rotation ticks, each row followed by its count of ticks:
The counts run from 0 to 486.
[  1  11 -13 -35  22   0  26   4  -6   8 -16  -4  -9 -14  21  -8  10   0
   9 -10   1] : 254
[ 17  27 -12   0  -5  -6  -4  17  -2 -15  13   4  19  27   8  -9   7  -4
  10  -3  26] : 157
[ 19   5  -3  -3 -15   0 -15   8  -9 -21  25 -24   8 -18  -4  -4  16 -10
 -11 -29   5] : 8
[ 16  10  -1  -8   4  26 -18  20   5   2   5  16  19  -1  12 -15  -8  20
  -1 -27  -4] : 230
[ -3  -3   8  -7  12  -8  15  12 -16 -12  -5  -9  -5  -4 -18  -4  23 -30
   8  -8 -34] : 96
[  8   9  -9 -34  13  -9  13  22 -15   1 -11   0   0 -17  -2 -10   7  -1
 -24  12 -17] : 448
[ 25 -15  19 -18 -10 -18  17  10   4  -5  23  -7 -24   0   5  -3   4 -11
 -13   8 -22] : 370
[  4  13  26 -20  15 -17  22 -18   3  15  -5   4  -5   6 -15 -23 -12  11
 -19 -12   2] : 298
[ 15  17  25 -17   4 -22   0  -9   0 -11   5  19   7  18 -32 -11  -4   3
 -14  -6   5] : 115
[ 23  11  -4   4  14  -3   4   7  -4 -14  -9  -2   0 -19 -25   1  36 -15
  15  -9 -10] : 88
[ 16  13 -15 -18  -3  11  -6  27 -13  -6   6  26  17   8  10  -5   5  -1
  11 -17   9] : 421
[ -8  13 -10 -36  23   3  25   9  -4   8 -12  -2  -9 -12  17 -15  14  -5
   3  -6   1] : 256
[ 16  -3   9  -8  11  28  28  12   2   3  -4   6  -3   6  13   2 -14   6
  15   9 -30] : 403
[ -3  11 -15 -33  14  -2  17   8 -12 -25 -21 -12   2  -5   1   5  11 -11
  12   5 -16] : 439
[  4   3  16 -22   1  29  27  -6  -1  -8   3 -17  -2   4   9   6 -29  11
   2  -7 -19] : 213
[ 28   2  -3 -20   2   2  -1  27   9   6   1  32   7   9  28 -11  -2  14
   9  -2 -10] : 414
[  2  -1   6  -3  14  -5  15  13 -19  -9  -3  -9  -6  -7 -21  -3  23 -30
   8  -9 -34] : 95
[ 14  21 -17   1  -4   9  27  16 -12 -16   4 -31   5   5   1  11   8 -13
  14  10   3] : 168
[ 10  13   3 -13   7 -20   8  10  13   5  13  -2  -6  31  20 -25  14 -14
   2  -1  18] : 336
[ 10  17  -6 -34  24  -5  -5   8  11  -3 -15   1  -5 -19   1 -20  25   1
 -12 -11   2] : 263
[ -9   4 -12 -26  13   9  11  -5  -4 -10 -13  -7   3   0  23  -1  10  -6
  32 -20  -7] : 248
[  9   0   9  -5   1 -17  -4 -15 -17  -9  -6 -12   6 -22 -16  -5  14 -15
   6 -32 -29] : 280
[  7   7  11   1   8  -4  15  18   3  10  -7  -4  11  34  15 -23 -12  -6
   1   6 -28] : 141
[  8  17  30 -13  13 -10  16 -14   0  15   0   4  -1  12 -16 -25 -14  10
 -19 -13   6] : 300
[ 30   1   1 -19   5   1  -2  26   0   8   2  32   8   6  25 -12   2  14
   6  -6  -3] : 415
[  2   8  25 -26   7 -21   2  -1  -6  -7   6  17  -2  20 -29 -16   0  -4
 -18  -5   3] : 112
[ 17  12  10  -1   5 -16   6  14  10  11   1   8   8  34  23 -23  -6   2
   4   8 -12] : 145
[ 10   4   5  -3   6 -12 -12 -11 -14 -15  -5 -12  14 -19 -20  -3  18 -11
   5 -32 -20] : 278
[ 12 -11  17  -9  -1  -4  15  16   6 -20  16 -25 -16   3   1   1  11 -24
  -6   9 -28] : 365
[ 17  11   3 -29   3 -18 -19  13  -9 -14  -3   2  11 -14 -11 -14   7   6
 -26  -9 -13] : 455
[-12   1  20 -16   8 -13  16 -12 -18   1  -5 -14  -5   2 -12 -13  -4 -17
  -2 -24 -25] : 288
[ 20  15  16  20  13  -3  13  -8   6 -12 -13  -5  14  22 -14   2 -10  -1
  19   5 -30] : 131
[ 14   2   8  14   9 -14  24  -1   7  17  -1 -11   4  22  23 -18   7 -12
  25  -7 -18] : 326
[  4  11  13 -13   1 -12  22 -27 -19   2 -14 -19  11   5  -5   2 -21   4
   6 -18 -19] : 475
[ 27   5  17   3   9  22 -12  -2  22  -3   9  11   1  -7  -4 -12  -4  23
  -3 -29  -4] : 42
[  3   6  13 -11   1 -15  15 -29 -18  -8 -14 -19  14   2  -6   5 -17   1
  10 -21 -21] : 473
[ -5  15  -9 -43  25   7   8  14   2   2 -12  -1  -7 -13   6 -19  18  -4
 -10  -7   5] : 259
[ 20   2  11 -22  10  18   6   0  17   6  -3   5   0  -1  20  -9 -20  29
  -8  -4 -16] : 221
[ -3 -11  18 -25   0   9  19 -14  -1 -17  12 -28 -17   0   3  -3 -13  -6
  -4 -22 -15] : 23
[  8  11  -2 -36   9  -6   0  22 -13  -6  -8   4   8 -19  -5 -20   2  -3
 -31   1 -20] : 451
[ 22  10   0  -9 -11 -13  -9   0 -31  -1  -1   1  21 -18 -22  -3  -2   2
 -10 -25 -10] : 462
[ 14   7 -14  -7   1  16   4   5 -17   3  -2   4  15  -8  17   0   3   5
  33 -41  -1] : 240
[ 24   8  -6  -1 -16   4 -10  13 -10 -11  20 -20   3 -23  -4 -10  11  -8
 -16 -27   9] : 6
[ 25  27  18   8   2  -6  11 -11  -8  -2   0   7  12  14 -42  -4  -9  10
  -2  -8   4] : 121
[  7   9  26 -20  13 -21  21 -19   0  13  -7   2  -7   8 -10 -23  -8   8
 -15  -9  -5] : 297
[ 16   4  12 -12 -24  12   2  -3 -14 -30  20 -15   8   3  -8  17 -16   2
   5 -23  -7] : 201
[ 16   5  14  -6   5  28  11  -2   8 -26   1   2   5  12  -6  18 -15   8
  24  -2 -21] : 396
[  2  11   9  -9  -7 -11  -7 -14 -26 -15  -4 -12  23   2 -19   4 -12  -4
   2 -30 -18] : 468
[ -5   0  28 -23  12 -23  14 -26   2   4 -10  -6  -7  12  -7 -21  -5   3
  -9 -15 -13] : 294
[ 17  25  -8 -18  22   5   9  15  -1   2  -2  18  -6  -9 -16 -14  28   1
   2 -12  21] : 78
[ 37   1   7 -20 -25 -12  -8   7  -4 -19  22  -3  -1  -9   1   4  -2   4
 -17 -10  -1] : 192
[ 19  12 -19 -19   1   2  -7  12 -13 -19  -2  18  21   4   8  11  12   0
  26 -20   9] : 426
[ 25  23  23  -3   2 -20   5 -13   0  -6   0  16   8  12 -36  -7  -3   8
  -4  -7   6] : 118
[ 12   6  22 -19  11  30   5   2  17   3  13   6  -9  -2  -8 -18 -12  19
 -22 -18   3] : 36
[ -5  15  13 -15  10  -3  26 -13 -13   5  -9 -20   8  11   1 -10 -29   3
  -3 -11 -17] : 479
[ 28  27 -13   3  -7 -11   5   5   1 -19  10  -8  16  16   6   6  11   0
  22   2  20] : 161
[ 15  17  -6  -2  19   1  -9   6   2 -18  -4   5   4 -13 -28  -1  36 -13
  14 -10  -1] : 85
[ 12  -4  25 -25   7   8  21 -15  19   3   8  -6 -20  -7   6  -9 -13  17
 -14 -11  -3] : 30
[ 10  17 -19  -5   1   7  21  16  -7 -19   6 -34   3   6   3   6   7 -15
  12  16  -4] : 170
[ 11  13  27 -15   3 -25  -2  -5  -3 -12   2  16   3  18 -32 -13   0   3
 -14 -11   4] : 114
[ 27   9  -1  10  -2   3  18   8   1 -14  13 -28  -9  -9 -14   8  23 -17
  15   6  -8] : 357
[ 30   5  11  14   7  31  -2  -3   8   5   9  11   7 -11  -6  -6  -1  19
  12 -34  -8] : 46
[ -7  14 -11 -38  23   7  18   9  -7   7 -15  -5  -7 -13  12 -18  13  -4
  -4  -8   6] : 257
[ 19   8  14  18  10  -6  21  -3   5   2 -12 -13  11  21  -7  -4  -7   4
  17   9 -33] : 133
[ 25  22   0  -9   1 -22   9   8  18   3  13   4  -7  19  10 -21  20  -4
   3  -1  31] : 340
[-12  -2  18 -13   6 -13  20 -14 -21   2  -6 -15  -2  -2 -17 -10  -3 -18
  -1 -25 -24] : 287
[ -4  14  -9 -43  26   0   2  13   2   1 -11  -3  -4 -12   5 -19  17  -3
 -14  -6   4] : 260
[ 14  -1  16 -14  -8  18  22 -19  -6 -16   6 -20   0  -4   0  20 -26   9
  12 -14 -15] : 208
[ 12   0   7   6   1   5  25  16  -2 -15  17 -29 -14  -6  -6   2  15 -24
   3   9 -21] : 361
[ 20   5  10 -12 -26  10  -3   0 -17 -25  25 -11   5  -2 -11  11 -13   3
  -5 -28   2] : 199
[ -7   4  30 -25  12 -22  13 -22   3  -2 -11  -7  -7   9  -8 -17  -8  -5
 -10 -15 -17] : 293
[ 19  14 -21 -14   0   2  -2   5 -14 -17  -7  14  15  -2   8  15  14   2
  36 -16   7] : 428
[ 10   0  15 -24  10  25  11  -2  16  -6  -2  -5  -5   4  18  -5 -26  21
  -4  -4 -24] : 218
[ -1  -9  22 -28   5   7  17 -18  13 -13  11 -24 -15  -1   7  -4 -13  -1
  -5 -19  -9] : 25
[  4  -2  12  -2   2 -18  11 -15 -24   0  -9 -12   2 -12 -17   0   9 -16
  10 -24 -27] : 283
[ 10   2   2   3  14  -3  16  11 -19  -7  -7  -6  -2 -14 -25   1  26 -28
  12 -10 -23] : 93
[ 10  -1   7 -17  12  23  10  26  11  -1   1  16   1  19  19 -12 -12   6
   7   6 -26] : 408
[ 14  23  20  16   7   9   7  -6  -5 -13  -4  -4  22  20 -35  -3 -13   1
   9  -5 -13] : 126
[  1   9 -16 -36  16  -1  26  -3  -2   7 -16  -5  -8 -12  22  -7  11  -2
  15 -11  -5] : 253
[  4  -4   0 -11  15  11  25  -1  -1  16  -8   9 -10   7  22  -6  11  -9
  33 -22 -15] : 61
[ 24  25  -6  -4   0 -13  14  12   3   2  15   2  -5  11  -2 -18  21  -5
   0  -1  34] : 343
[ 11  -2  23 -30   7   7  19 -21  17   1   6 -13 -20  -6   6 -10 -13  13
 -11 -13  -5] : 29
[ 20  26  17  10   0  -2  11  -7 -11  -5   2   8  14  14 -42  -3 -10   5
   3  -6   3] : 122
[ -1  -6  16 -13  14 -20   8   4  -9 -14  -5  -6  -8  -1 -12  -9  20 -26
   4  -7 -34] : 99
[ 18   9  -1  -1 -17   6 -13  11  -7 -14  25 -25   6 -19  -5  -9  13  -7
 -15 -28   9] : 7
[  4  17  17 -15  17  -8   8 -10  15   7 -18 -12  12  12  10 -26 -21  21
 -13  -3  -9] : 486
[ 10   6  15  12   7  -2  24  16  -2  13  -4  -5   9  28   9 -17 -14  -7
  10   9 -33] : 138
[ 24   8   4 -18  -5 -22 -19   5 -17  -8  -3   2  15 -17 -18  -7   5   6
 -22 -13 -10] : 458
[ 18   0  13  -3   8  22  18  -4   9 -18  -4  -1   1  15   2  15 -12  12
  27   4 -27] : 398
[ 10  26  22   0  14   0  -5  -9  16   3   0   5   8  20 -24 -26  -4  13
 -14 -16  10] : 305
[ 15   8  14  20  12  -1  28   7  -1  13  -8  -7  11  24   4 -13 -15  -1
  16  10 -33] : 136
[  7 -11   6  -3  15   8  14  -3   4   5  -6   3  -3   6  23  -6   8  -5
  36 -29 -20] : 58
[ 10   5   7  15  11 -13  21   0  10  14  -6 -14   5  20  20 -20   9 -15
  26  -7 -19] : 325
[ 27   2  12   6   8  22  -7  -6  16   1   7  12   2 -13  -5 -11  -3  20
   6 -30  -8] : 44
[ 18   9  -2  -8   5  26 -20  17   3  -3   6  17  19  -1  11 -17  -7  17
   4 -32  -2] : 231
[  7  24  25  -3  15  -1  -1  -6  12   2   0   6  11  17 -23 -30  -6  14
 -17 -13   9] : 304
[ 27  30 -17   3  -9  -6  14   5  -5 -12   6 -15  14  10   4  14  14  -3
  25   3  16] : 163
[ 22  12 -11 -16  -2  12  -5  30 -13   0   6  32  15   9  12  -7   3   6
  10 -17   8] : 420
[ 23   1  -5 -21 -12  -3  15  30  -3  -6  13 -19 -11  -6  13  -7   1  -7
 -22  16 -13] : 182
[  6  18  23 -11  13  -5  12 -10   7  14   0   4   0  10 -23 -28 -13   9
 -21 -12   7] : 301
[ -1  -7  19 -19  11 -26  10   4  -9  -9  -9  -3  -8   0 -11  -7  18 -22
   2  -8 -34] : 100
[  6  -8   2  -4  15   9  20  -3   4  10  -7   8  -7   6  24  -6   7  -6
  38 -27 -19] : 59
[ 17  27  -6   3  -1   3   5  16   9 -19  18  -8  -2   6 -13  -5  27 -15
   5   0  26] : 348
[ 14   7  14  -1   2  25  16  -5   8 -25   4  -3   5  16 -10  16 -13   8
  23  -5 -20] : 395
[  3   9   8  -9 -10  -7  -6 -14 -28 -15  -1 -14  21   0 -20  -2 -12  -6
  -4 -28 -17] : 467
[  3  10   3  -6  10 -13  18  14   5  12   9  -7  -5  29  22 -28   8 -17
   5  -3   8] : 333
[  9   4   9  19  11  -8  13  -1  10   8  -5 -14   8  22  20 -17   8 -14
  26 -13 -20] : 324
[ 16   0  22 -26   6  14  21 -14  16   8   8  -5 -19  -7   1 -11 -15  16
 -12 -12  -5] : 31
[ 14   5  25 -19   7  26   7   0  16   7  15   3 -17  -6  -5 -21 -14  16
 -21 -21   3] : 35
[ 14  13  -5  -9   8  -1  -6   8 -17   1  -1   0   9 -32 -26 -15  22  -6
 -14 -23  -2] : 271
[ -7   6 -12 -20  12  16   6   2 -13  -7  -8  -6  10   2  21   0   9  -9
  36 -31  -3] : 245
[ 19  16  -1 -10   5 -23  10   6  15   6  13   3  -6  20  16 -22  20  -5
   1   0  29] : 339
[ -6   5 -14 -13   5  17   7   4 -17  -6  -4  -6   9   1  17  -1   2  -6
  31 -35  -3] : 244
